A state moves one step at a time under one of 7 hidden systems, and each row is a state written as 18 numbers. Each run below is a few steps of one system.
seq 1, R, 8 rows:
[[ 45 -43  40   9  27   1 -16  46 -14   9 -10 -27  27 -46  29  14   9 -52]
 [-40 -17 -12 -34 -37 -20  -2 -67 -10  24 -55  17  -7  28   4 -17 -34  11]
 [ -8  42 -34  20   0  11   3  60   9  -4  53  27   4 -10 -49  -4  16  34]
 [ 50   4  30 -10  36  18 -10 -35 -11 -36   9 -35  -4  13  43  29  20 -45]
 [-30 -40   5  15 -27 -48  14   0  12  44 -46  -5 -18 -37  18 -42 -15  14]
 [-10  14 -24 -35  -9  31 -21  22 -28  -4  11  42  31  26 -56  33 -21   5]
 [ 23  44   0  26  23  -4   9 -42  18 -38  37 -21 -31   9  25 -23  28   9]
 [  8 -42  30   6   1 -17  -5  46  -1  39 -26 -15  10 -45  22   6   7 -35]]
seq 2, F, 8 rows:
[[-26 -69  34   3 -15  44  24   0 -17  22 -51   7  47   0  -8 -20 -32  23]
 [-31  46 -25   3   8   7   7 -19  30 -16  45  45  18  51 -46 -18 -31  13]
 [ 36  25  10  13   4  22   3  22  14  -5  43 -37 -21  33  52  20  48 -35]
 [-27 -56  43  -9 -11  -5  29 -12  20  24 -58 -23 -21  -8  27  19 -22  -3]
 [-23  -9 -21   5 -19  30  12  24 -12 -20  10  27  15  22 -56  -7 -44  48]
 [ 15  48  14  14  38  30   1 -28  22 -23  46   1  20  29  14 -10  33 -17]
 [  2 -30  17  13 -19 -29  14  14  28  22 -13 -33 -32  16  50  -1 -14 -39]
 [-32 -29   5 -22 -26  38  12  18 -16  21 -33  14  12  10 -24  21 -10  35]]
seq 3, F, 8 rows:
[[  1  -4 -29   2 -55  48  -6  65 -41  48   9   6  22  20   2  -8  42  20]
 [-30  40  30 -31  53 -11   6 -61  40 -20  -7  18 -14  -7 -18  45   0  -6]
 [ 46 -31 -24  41 -34  -8   3  45 -23 -30  16 -40 -34   6  22 -22 -19  10]
 [-32 -11  45 -16  24  29   4 -28   5  40 -31  21  61 -18  -2  -9  20  -7]
 [ -9  20 -43  -4 -19 -42  -4   5  14 -23  24  13 -37  40 -22   2 -50  -1]
 [ 24  11  20   5   5  52   4  20 -19   9  11 -22  10 -12  25  10  71   9]
 [-21 -26  22  -9  18 -45   8 -36  29 -11 -33   0 -17 -10  -2   4 -54 -20]
 [ 11  -4 -32  14 -40  31  -4  41 -38   6  17   4  12  19 -14 -21   5  30]]
seq 4, D:
[[-27 -29  25   0 -22  22  30   4  23  23 -22 -10  -7  32  23  10 -10   0]
 [ -9   2   7   7   4  35  23  24  16 -27  17   3  -5  17 -28  25 -15  25]
 [ 19   7  22  22  28  23  16 -17  13 -34  22 -21   2   7  14 -10  11  -1]
 [ -8 -31  32  15   1   4  21  -3  25  14 -15 -14   7   8  25 -14 -15 -18]
 [-17 -11   4  -2 -18  36  17  18   6   1   4   6   5  36 -10  12 -18  10]
 [  1  23  12  15  18  21  20  -4  21 -27  25  -6 -11  12  -3   5  13  16]
 [ 14 -21  27  16  16   3  13  -1  13  -8  -4 -24  -3  -4  26  -3  -5 -17]
 [-16 -26  13   0 -13  24  15  -2   5   6 -17   3  13  22   2  -4 -22   8]]
seq 5, D, 8 rows:
[[ 61 -13 -23  36 -37  35  -9  68 -32 -11  47 -32   4  42  36 -19  11 -21]
 [-53  20  46 -31  21  18  26 -75  37  28 -41   7  -7  -3  13  23  37  19]
 [ 22 -37 -15  30 -12 -26   6  74  10 -38  24 -12 -21  -1 -22   8 -73 -13]
 [  6  17  19 -10   6  75   5 -52 -34   0 -10  -6  36  19  16 -14  60  30]
 [-27   3  13  20  25 -62  14   7  72  -1  13  10 -18  -4  -6  -6 -50 -36]
 [ 31 -24  -6  -2 -43  60  -1  33 -52   5  -5 -28   3  30  28  11  28  10]
 [-49  24  26 -11  37 -12  23 -47  48  -8 -11  24  -3 -14 -32   9 -11  21]
 [ 49 -23 -10  31 -12   1 -11  52 -16 -25  33 -28  -2  13  15 -10 -19 -26]]
seq 6, U, 8 rows:
[[-16  16 -10 -14 -20  13 -12  -5  -1  36   6  19  27  45  12  -9  11 -22]
 [-11  29  -5  -6  -2 -14   9   7  22  -2  11  -7 -45   2   4  28  23  10]
 [ 25 -27   8   0   2  10  -1  16 -23 -26 -12 -21 -11 -19  -2  19 -13   6]
 [-12 -13  10   8   7   6   6 -32  -3   1 -13   9  27  -2  -9 -36 -15  11]
 [ -8  14  -9   4  -6  -8  -7  20  16  21  21  14  13  18  -2  -8  -1 -19]
 [  8  15   0 -12  -5   8  -1 -11  -3  -2  -1 -17 -23  14  19  21  22  -3]
 [ -6 -18   8   3   2 -13   9   6   1  -8 -16  -7 -16 -26  -9   3 -15  17]
 [  5  -5  -1   0   2  19  -6  -2 -15  -6   1   9  26  10 -14 -12 -12   2]]
seq 7, X:
[[  9 -10   6  22 -14 -26   7   0   7  20 -12 -31 -28 -23  41 -30  24   0]
 [-16 -25  13 -31   0   6  -5   8  -9  10 -30  15  14 -10 -26  37 -28  -7]
 [ 11  27 -31   9 -10   7  -1 -14 -14 -31  26   1 -15  24 -12 -18   0  30]
 [  9   4  25  15  28  -3  -1  10  12  18   5  -4  20 -37  11 -11  29 -20]
 [ -2 -18  -5 -23 -22 -15  -7 -18  -8   8 -24  -2 -13  29  13  13 -33 -24]
 [-13  10 -12   8 -17  11   9  20 -11   4  -1   6 -10 -20 -24  -6  17  48]
 [ 19  19  12  -5  36   5 -10  -8   6 -22  24   2  14   6  -5  18   0 -29]
 [  5 -18  -4  12 -21 -21   2 -15  -7  15 -17 -18 -15   2  32 -34  -1   0]]
seq 8, U:
[[ 24 -26  24 -22 -24  48  19   2 -33 -15 -39 -58 -56   0  40  62  42  32]
 [-36 -43  27  17  28  -8  32 -14  22 -34 -28  17  11 -34 -55 -15 -74  42]
 [ 20   4 -13  26 -11  47  -7  27 -11   3  49  13  61  57   2 -47  -6 -22]
 [-24  29  32  -4  12 -10  21 -32  57  31   0 -16 -29  18  49  15  46 -29]
 [ -1 -42 -11 -12 -43 -11   8  50 -10  -5 -27 -18 -48   2  -9  43 -40  13]
 [ -3   5  15   5  18  63  19 -28 -18 -35   1   6  27   3 -26  -9   7  52]
 [  1  -2  16  37  25 -26   8  14  46  -2  33   0  15   6  11 -30 -31 -42]
 [ -1 -16   4 -17 -38  25   0   4 -14  37 -22 -17  -5  37  43  10  22 -15]]
seq 9, R, 8 rows:
[[ 27  -5  15  16 -16  64  21 -23 -21 -14   2 -46 -10  34  53 -12  51  25]
 [-43 -30  44   9  32 -31  27  12  56  17 -23  10   4 -41 -18   8 -38 -11]
 [ 12 -19 -32  -6 -47  39  -7   9 -37 -12   9   2  12  75   2  -8 -34   4]
 [-26  35  36  20  37  25  35 -21  48  -3  16   2   1 -19  -3  -7  45  32]
 [ 26 -45  10   9  -6 -15  -5  39   7  -7   4 -22  -2  19  21  15 -51 -55]
 [-33  -8   6  -9 -29  39  24 -37 -14  18 -37   2   1  16   5 -17  17  54]
 [ -9  15   5  17  34  -7   7  35  41 -24  40  20  10  -3 -40  11 -33 -12]
 [ 31 -17   8   8 -20  35   4 -19 -22  -4  -3 -35  -1  40  54 -11  20 -11]]
seq 10, S:
[[-11  15 -33 -57 -12 -45 -37 -57 -29  -1 -33  26 -15   9 -20  20 -30 -12]
 [ 27  36 -45   8  -6 -34 -28   6 -40  -7  15   2 -21 -51 -16 -28  36  31]
 [ 18   7   1 -42  24 -29 -47 -33 -35  16 -25  18  31 -27  -4  15   1 -47]
 [ -2   9 -49  -4 -41 -52 -22 -21 -28  13 -16   7 -27  -7  -1 -43 -10  18]
 [  6  35 -16 -38  11  -8 -36   9 -32  17  -1  20   8 -40 -25  33  43  -1]
 [ 19  13 -22 -18   5 -43 -29 -54 -22 -23  -9   0 -16   2   4 -12 -22 -18]
 [ 11   1 -21   0 -15 -21 -25  18 -37  28 -16   3   5 -52  -6 -23  30  15]
 [-11  21 -16 -43   5 -21 -32 -34 -15   6 -14  29  10   9 -24  21 -17 -20]]
seq 11, Z, 8 rows:
[[-29   9 -16 -21   7 -59  -6 -27  11 -12 -24  24 -29 -28 -40   7 -44  15]
 [ 47  14 -37   8  -7  -5 -33  30 -53 -17  21  -5   0 -29 -11 -13  22  11]
 [ -4  22  12 -17  36 -39 -21 -60   5  12 -15  14  17 -25   5 -15  12 -29]
 [  3 -14 -35   3 -36 -53 -17  35 -11  18  -6   3 -24 -13  -7 -12 -27  -7]
 [  1  36 -17 -33   4   6 -22 -33 -37  -2 -11  16   4 -18 -19  14  33  25]
 [ 15  10  -3  16  27 -53 -10  -2  17 -26  14  -3 -19 -31  -8 -12 -22 -19]
 [ 16 -14 -14 -12 -22 -10 -31   3 -43  32 -23  -1  15 -15  15 -14  16 -14]
 [-30  26 -15 -15   6 -32  -4 -28  11   0  -5  30  -8 -11 -31  -4 -17  14]]
seq 12, Z (8 x 18):
[[  8   6  -3 -49   1   1 -22   5 -27  -8 -21  -3 -26 -11 -13  74  10  -4]
 [ 17 -20   3  22  16 -15   3 -33 -16 -45 -10 -15  -8 -28 -11 -34 -32  26]
 [  6   6  -4  11   8  -2 -19  30 -11  32  14  21  50 -23 -10 -29  13 -20]
 [-14  30 -20 -21 -14 -25 -11 -37  12  10   3  10 -18  37  13  -2  -2 -18]
 [  4  -5  -2   1 -11 -15   6  26  -4   2 -12 -17 -41 -39   0  18  18  26]
 [ 18  -6   5 -21  21   7 -20 -23 -28 -24  -9   6  21  -7 -19  14 -20 -13]
 [ -2   0  -9  29  -3 -20   5  -9   6   6   6   0   3  -9   7 -53  -4  10]
 [ -6  19  -8 -21  -3  -3 -17  17  -2  30   3  14   9  -1  -5  20  19 -18]]
seq 13, S (8 x 18):
[[-23  -9  14 -51  -4  23 -33 -31 -23  62 -34  38  75  30   6   4   1 -51]
 [-28  40 -45   9 -43 -55  13  -7  33   8  17  -3 -77  22   7 -17   2  30]
 [ 45   3  15 -24  30  26 -25  34 -42 -19   0 -19  -3 -44  -7  67  43 -13]
 [ -6 -28   5   5  10 -32   1 -75  -5 -24 -31   5  10   0  -4 -51 -63   3]
 [ -7  17 -34  15 -26   3 -12  65 -14  46  23  21  24 -19 -18 -26  33  15]
 [ -6  30   8 -47  16   1 -14 -58   9  -1  -7   8  -8  40  12  45   8 -36]
 [ 20 -15 -15  34 -16 -41   7  22  -6 -16  -3 -34 -50 -42  12 -27  -1  24]
 [ -3 -18  14 -33  13  32 -21   1 -36   9 -25  24  50 -15 -31  26  -6  -7]]
seq 14, X, 8 rows:
[[ 23  -5  22 -10  32  -9 -22  -8   0  -2   3   1  29  -4  11  11  -9 -57]
 [ -9 -12 -20  -6 -44 -19  -2 -18 -17  19 -28  -5 -24  10  16 -25  -4  17]
 [ -7  16   3 -12  14  13  -5  33  -1   4   8  20  13 -24 -39  31  13  11]
 [ 32  13  -5   4  10  -6 -10 -31  -7 -34  17 -20 -18  21  23  -4  -2 -18]
 [-11 -24  11  11  -7 -19   1   8  -3  34 -31   1   9 -41   6 -26   5   7]
 [ -4   9 -14 -33  -6  12 -17   1 -15  -4   2  21   9  30 -23  33 -19 -10]
 [ 12  25 -11  21   0  -6   6  -4   0 -12  17 -16 -23 -13  10 -22  36  24]
 [  6 -20  26  -7  25 -12 -10   6   3  10 -14   0  20 -23   6  14 -12 -35]]

Which system made each run below?
seq 15:
[[ -7  46 -36   4   0 -50 -40 -18   4  56  25  41  44   6   7 -67  21 -45]
 [  1  23 -35 -38 -50 -43 -26  24 -11  50 -15  -8 -54  10  33  40  34 -27]]

D
seq 16 (2 x 18):
[[ -8 -48  11  43 -29 -20  23  24  -9  41 -43 -25 -11 -70  22 -61  21  44]
 [-21   2  -4 -54  19  18 -31  -9 -16  -4  -8  56  56  25 -61  43 -49 -27]]

R
seq 17 (2 x 18):
[[-41 -48  67  36  24  19  45  48  69  33  -7   2  35 -15  -2  -4 -25 -18]
 [-17 -30  -2 -14 -45  55  22 -12   1 -15  -3  -2   1 105   7  15 -56   1]]

R
seq 18:
[[-21 -18  46  -5  36  34  37 -95   9 -55 -36  -6   1   8 -11  -1 -35  43]
 [ 17 -28   4  61  -1  20  14  95  12   2  45  -4  38  -8  -9 -35 -17  -9]]

Z
seq 19 (2 x 18):
[[-22  21 -18 -24 -38  52  18  14  -7  -6   7   5 -29  48 -19  46  16  50]
 [ 18  25  31  23  63  -3  15 -15  38 -52  31 -16 -14 -24  -4  14   6  -5]]

S
seq 20, 2 rows:
[[ 23   6 -14  -7  17 -72 -34  45  18  -1  27   5 -15 -17  -7  31 -34 -73]
 [ 10 -15 -23 -24 -45  -7 -18 -52 -66  20 -53 -12 -16  -8  27 -27  25  31]]

Z
seq 21:
[[-21  -9  48 -28  25 -18  -3 -59  -3  48 -71  -4   4 -73  25   2  52   1]
 [  5 -16 -53  -1 -23 -63 -25  41 -25 -25   0  22 -22 -24 -59  -4 -79  13]]

F
seq 22:
[[  47  -11    2   22    9   18  -21  101  -15   12   40   -9   32  -20
     2   18   17  -43]
 [ -26   -3   14  -47   -7   -9   -4 -106  -10   16  -61    2  -10   21
    26    3   -1   -1]]

F
seq 23:
[[ 41  46 -23 -37  -2  70 -31 -18 -80 -23  14  -1  18  11  -7  29  74  30]
 [ -1   7  19  28  56 -87   3 -34  47 -24  -2  -4 -25 -71  -2 -28 -24 -15]]

U
seq 24 (2 x 18):
[[ 41 -11 -34 -12 -26   5 -49  49 -62  21   9  10  39   1  -6  -6   0 -32]
 [-38  35  -4 -31  -1 -19  -3 -83   5  20 -31  18 -14   3   6 -11  24  19]]

S
seq 25 (2 x 18):
[[  4   8  21 -43  43 -23 -14  -7   9 -30 -12   5 -20 -26 -26  80 -22 -30]
 [ 32 -22 -22  30 -36   6   5 -15 -46 -25 -12 -33 -24  -7  19 -52   3  46]]

F
seq 26 (2 x 18):
[[ 24  -8  27  14  41  -6  -1 -41   9 -35   5 -12  14   0  15 -17 -20 -29]
 [-20 -28  -7   6 -35 -13   0   0  -7  43 -27   7  16   4  12 -42 -13   2]]

X
seq 27, 2 rows:
[[ 10  36 -22 -51 -32  40 -14  17 -22   6  12  -9 -31  58  13  80  42  -9]
 [-12   3  13  19  22 -36  28 -23  20 -38 -19 -19 -60 -64 -16   1   0  57]]

D
seq 28 (2 x 18):
[[ -7  60 -60 -28 -35 -29  -9  -3 -13 -16  17   2 -80  13 -18  38  26  41]
 [ 55  -7  27  21  56  -5 -13  34 -19 -35  10 -25   4 -87  -5  12  28  -6]]

X
